In the data rows, 128 means zero.
Some points, one per row:
[162 184 151 172 138 133 139 157 145 128 155 170]
[ 88  94  61 131 133 139 115 135 137 116 144  80]
[112 125 125 149 101 100 104 125 130 139 128 122]
[ 71  88  77  42 126 125 109  97  80  82  99  38]
[175 174 155 134  94  91 117 101 129 124 106 142]
[147 153 188 140 142 141 148 161 133 172 133 157]
[166 128 115 168 149 156 147 175 153 147 179 154]
[219 198 210 108 161 161 158 153 175 156 164 134]
[156 148 158 134 155 154 149 144 169 147 137 151]
[104 112 190  99 180 198 185 143 146 154 124 110]
[136 135 155 130 147 130 151 131 118 120 125 153]
[123 148 143 107 171 177 162 150 147 145 147 119]
[ 70 105 120  98 165 173 151 124 122 134 106 118]
[172 147 157 164 120 115 121 136 142 147 126 148]
[ 94 123 141  95 200 196 162 147 154 136 145 116]
[ 98 150 139  85 141 135 117 102 164 102  84  89]
[162 131 198 127 182 144 164 130 130 161 125 183]
[125 123 160 123 131 111 131  84  79 124 106 155]
[147 113 195 142 146 130 152  99  88 152 111 197]
[123 105  72 151  51  66  68 114 109 107 124 100]
[107 146 115 109 101 120 118  99 112 109  97 122]
[152 108 120 148 113 104 115 143 124 133 145 142]
[106 129 157 120 211 189 167 125 166 118 136 122]
[133 126 131 162 146 138 140 151 146 131 142 139]
[128 122 119 104 123  99 102 111 140  97 104  85]
[ 74 127 107  96 159 173 154 121 126  87 112 100]
[143 168 177  76 149 173 165 151 142 167 128 133]
[105  94 152 169 169 165 167 166 123 159 164 151]
[186 191 119 145 153 152 142 134 152 108 178 141]
[ 54  57  96  80 156 143 126  82 107  80  96  51]
[141 139 109 121 121 110  99 124 162 101 135 104]
[140 136 144 175 125 137 144 148 125 128 144 161]
[ 86 104  87 129  96  79  96 135  93 114 110 115]
[ 48 106  64  78 126 141 124 130  92 105 116 103]
[183 171 179 155 124  98 120 115 136 134 131 144]
[212 144 159 148 188 177 177 130 150 152 178 186]
[102  92  86 167 136 152 129 151 137 141 149 119]
[139 125 158 122  97 108 119  84  90 119 101 168]
[103  80  84 146 140 145 126 157 154 133 165 113]
[193 140 166 162 164 150 151 140 166 161 170 165]
[160 142 157 137 156 147 155 155 141 156 159 163]
[163 166 119 201 127 145 132 181 168 139 182 137]
[113 106 154 111 136 115 129 102  89 134  98 137]
[104 112 165 107 149 144 150 113 105 139  87 148]
[106 130 105  91  94  93  93  89 106  98  95  92]
[211 171 159 185 142 133 144 162 150 157 196 173]
[180 168 158  95  83  92 120 116  83 136 121 142]
[189 149 154 141 134 130 149 166 140 167 177 174]
[102 115 167  97 202 187 187 123 136 134 111 134]
[ 66  99 115 112 152 155 144 144 140 147 131 104]
[ 66  82  64 176 142 120 126 163 138 145 142 138]
[201 154 163 140 105  96 118 146 147 158 155 130]
[149 159  75 161 104 112 104 133 140 103 159 106]
[113 127  96 140 125 132 113 130 154 119 124  92]
[255 233 209 243 122 121 153 201 191 206 201 225]
[124 116  73 161  55  62  83 103  78  91 115 130]
[101 108  70 158  92  92  90 109 112  97 141 127]
[134 129 109  97  63  60  69  58 114  90  76  73]
[119 105 136 181 188 195 175 185 171 172 184 154]
[164 146 104 154 101  87 101 119 113 100 149 133]
[ 81  76 144 120 150 138 153 110  98 135  87 159]
[ 46  89 108 127 167 191 171 140 118 125 125  97]
[ 70 115 113  88 113 111  96 108 161 112  90  63]
Then 40 other points, each followed by its number:
[116 129 172 106 135 133 118  90 143 103  92  92] 0
[198 174 204  91 150 153 166 121 141 158 128 181] 1
[ 79 120  56  96 118 117  98 119 152  86 126  64] 2
[185 209 160 180 153 164 161 175 181 170 188 161] 3
[154 110 158 119 163 140 152 133 123 158 148 173] 4
[191 170 144 209 125 148 149 198 188 190 203 166] 5
[116 150 127 104 138 134 124 117 152 110 123 115] 6
[100 126 147  92 147 138 145 117  97 132 101 156] 7
[164 171 124 109  95 109 104  99 135 104 118 109] 8
[133 101 114 126 152 141 130 137 143 134 167 104] 9
[140 127 138 112 174 180 156 152 186 147 142 113] 10
[136  93 138  74 124 115 121 102  77 133 119 138] 11
[196 181 145 163 119 126 129 148 172 144 161 116] 12
[178 136 134 179  61  79  89 139 137 148 134 122] 13
[152 112 156 136 108  93 112 102 113 138 115 125] 14
[159 103 138 148 105 106 110 145 132 152 141 136] 15
[ 89 104 113  95 152 171 156  90  90  90 103 102] 16
[151 159 115 148  61  73  89 107 110 108 121 124] 17
[127 133  87 119  83  93  97 120  93 102 127 128] 18
[138 131 176 130 115 111 129 107  84 145  91 177] 19
[107 119  79 124  97  92  88  98 104  84 113  85] 20
[ 89 105 129 107 127 131 131  97  88 122  86 161] 21
[119  63 137 117 168 163 162 143 107 166 150 162] 22
[202 161 189  89  96  70 111  90 110 143  99 119] 23
[110 105 112  88 121 115 112  83  93 108  91 123] 24
[115 100  92 103 125 127 121 137 110 125 141 106] 25
[100  86 159 119 154 131 152 118  91 162 111 175] 26
[145 156 177 103 152 160 161 164 156 173 144 124] 27
[163 179 161 132 169 171 157 138 179 142 146 135] 28
[171 126 188 108 145 128 149  96  99 143 110 173] 29
[105 103 153 117 148 144 151 106  85 121 107 174] 30
[134  90 170 125 209 178 193 168 128 193 164 181] 31
[ 54 106  94 102 103 108 102 111  86  99  87 122] 32
[129 142 103 127 121 135 123 130 135 106 142 109] 33
[167 141 160 130 164 138 158 159 153 163 154 166] 34
[ 85 133  98 110  74  82  72 102 126  95 100  77] 35
[ 59 106  74 105 117 121 103  99 117  97  98  86] 36
[120 106 146 123 148 151 147 161 136 167 137 165] 37
[205 204 154 162  78  94 114 152 156 145 131 121] 38
[ 60  92  60  81 159 176 130 142 124  93 138  84] 39
Which three of these numbered points are nearest to each point below, ignoring the direction in which the first points spread most? Their numbers follow each, nearest first.
[ 65  56  51 136  93 101  93 133 111 113 118  69] > 5 15 25
[177 128 177 164 164 147 164 139 136 163 161 195] > 4 24 21
[214 172 154 162 132 124 129 153 191 150 158 146] > 12 35 20
[ 75  78 159 108 186 167 170 128 108 157 110 158] > 31 26 22
[108 150 133 101 157 161 138 127 165 115 120  89] > 28 6 10
[130 129  96  80 103 101  76  60 125  67 100  74] > 8 20 12
[ 83 115  99  73 110  88  81  73 123  74  61  56] > 0 6 8
[ 86 113 113  86 126 118 116 118 112 113  98 108] > 34 36 6
[224 154 222 173 140 118 159 144 120 188 142 241] > 19 29 14
[119 131  78 105  61  53  60  72  86  73  94  75] > 17 8 38
[ 71  83 104 114 139 146 146 114  87 112 103 145] > 30 21 37
[127 141 165 101 142 125 142 110 104 140 106 162] > 7 24 21
[140 150 129 131 116 136 127 144 141 130 142 117] > 33 36 3
[120 111 127 142 110  99 112 134 128 139 126 110] > 15 14 20
[180 156 158 160  72  72  97 103  84 140 112 171] > 17 14 18
[126 148 150 104 139 120 116 120 138 122 112 110] > 6 0 28
[ 90  99 102 116 162 176 149 159 133 143 154 115] > 39 9 37
[149  94 168 143 150 121 165 138  90 183 122 228] > 26 21 30
[107  81 133 156 163 149 162 139 105 123 125 163] > 30 22 37
[ 90 141  73  54  93  97  91  60 109  49  75  30] > 8 12 6
[149 151 158 124 134 125 141  92 111 111 124 146] > 24 29 1
[151 148  96 115  64  79  66  97 135  80 115  53] > 38 12 8
[223 175 175 160 142 144 162 190 140 177 196 194] > 25 18 33
[187 152 134 128 114 112 112 104 142 113 132 113] > 8 20 12
[ 56  99  38  88 117 142  91 115 143  71 115  45] > 2 3 33
[ 88 121 136 190 110 114 128 140 124 152 107 158] > 32 36 15
[207 229 157 193 118 146 131 176 219 168 188 147] > 12 35 3
[122 117 129 108 160 174 155 147 153 144 150 108] > 10 9 39
[119 138 132 115 175 160 150 148 166 129 143  92] > 10 28 27
[149 139 136 131 145 124 134 112 120 120 125 163] > 24 32 21
[166 165 206  70 161 150 175  68  96  94  66 134] > 1 29 0
[178 139 186 154 118 118 145 144 128 170 131 180] > 14 19 24
[ 70  85  42 140 154 159 124 162 141 112 165  84] > 39 9 5
[105 102  52 188  57  61  63 124 120  99 125 101] > 13 17 5
[ 93 116 131  94 140 159 145  94  98  80  98 123] > 16 7 30
[ 90 112 141 100 203 194 184 122 127 117 110 103] > 16 10 31
